In the rows, zero is written as 128.
Each path below is one point turned by a fixed rotation once a step. After each direction that follows a path, write how fast that rotation turns it, in degrees a step (0 if it stays still).
Each turn is a multiple of 5 degrees from 10 to 175, or 0.
Each row of a path follows its step; steps can be skipped.
Rotation 1:
step 1: [139 123 113 144 136 128 110 141 133 117 126 124 130 118 129 129 119 134
 125 144 132 132 126 131 142 145 139 133 121 128 126 121 132 113 124 121
 122 136 120]
step 3: [142 130 118 126 133 129 131 137 115 130 134 132 139 121 116 133 130 132
 127 131 128 135 140 120 156 123 111 113 139 113 124 131 127 136 130 134
 129 122 117]
step 6: [110 126 134 135 133 136 126 144 138 135 135 120 144 123 141 125 125 130
 140 127 116 134 139 144 124 120 118 120 137 145 140 130 141 134 126 128
 125 131 123]
step 7: [133 110 145 124 129 127 132 135 126 138 124 134 136 111 125 125 120 145
 129 135 126 128 136 119 127 129 134 109 123 135 121 127 114 142 124 114
 117 131 137]
step 9: [133 114 119 141 123 128 114 138 134 138 140 129 119 109 137 132 128 124
 126 144 127 134 115 123 136 122 129 135 120 120 118 118 138 118 116 120
 125 138 126]
step 10: [125 125 111 131 130 106 123 129 114 132 127 118 147 124 136 134 123 133
 134 138 120 117 130 115 121 141 125 138 143 131 126 122 143 136 125 127
 134 128 126]
step 11: [135 124 122 132 122 129 140 133 105 128 141 129 137 119 121 122 133 127
 119 150 137 131 148 131 146 126 123 134 120 125 125 123 126 139 138 139
 129 129 124]
step 15: [135 120 146 122 125 130 135 143 119 136 122 129 139 113 124 118 131 132
 142 139 139 126 120 118 127 121 127 106 119 144 129 137 129 122 129 131
 127 121 133]
step 16: [116 123 124 121 125 133 115 135 125 152 126 102 122 128 127 119 128 123
 123 128 133 133 133 122 119 138 132 117 125 124 132 134 120 129 119 131
 108 138 120]
Speeds:
[129 129 123 124 128 127 125 123 123 131 131 129 126 125 122 132 126 129
 128 129 127 125 127 129 132 130 129 132 127 129 130 128 131 127 126 128
 132 131 124]
45
[126 129 128 129 126 131 130 125 124 127 128 126 129 127 124 131 131 126
 124 128 131 132 128 127 122 130 126 132 130 124 132 130 127 135 126 130
 124 128 128]
130
[128 125 128 129 132 128 128 127 129 127 133 122 130 128 130 130 134 127
 131 123 124 130 125 128 127 128 127 128 125 127 126 126 126 127 121 130
 129 130 125]
100
[125 129 124 123 127 125 128 127 128 133 128 123 125 131 132 130 131 131
 128 128 129 131 131 131 130 132 127 126 127 125 126 132 127 130 132 132
 130 124 129]
135
[130 132 129 128 131 127 131 127 124 126 129 129 123 126 129 128 127 125
 132 129 127 129 130 133 126 128 123 123 132 129 132 132 124 125 126 129
 128 126 128]
40
[126 133 131 127 125 126 129 131 129 129 125 130 130 127 128 128 126 127
 136 126 129 127 130 130 130 129 126 133 125 121 128 124 124 129 128 128
 130 129 125]
45
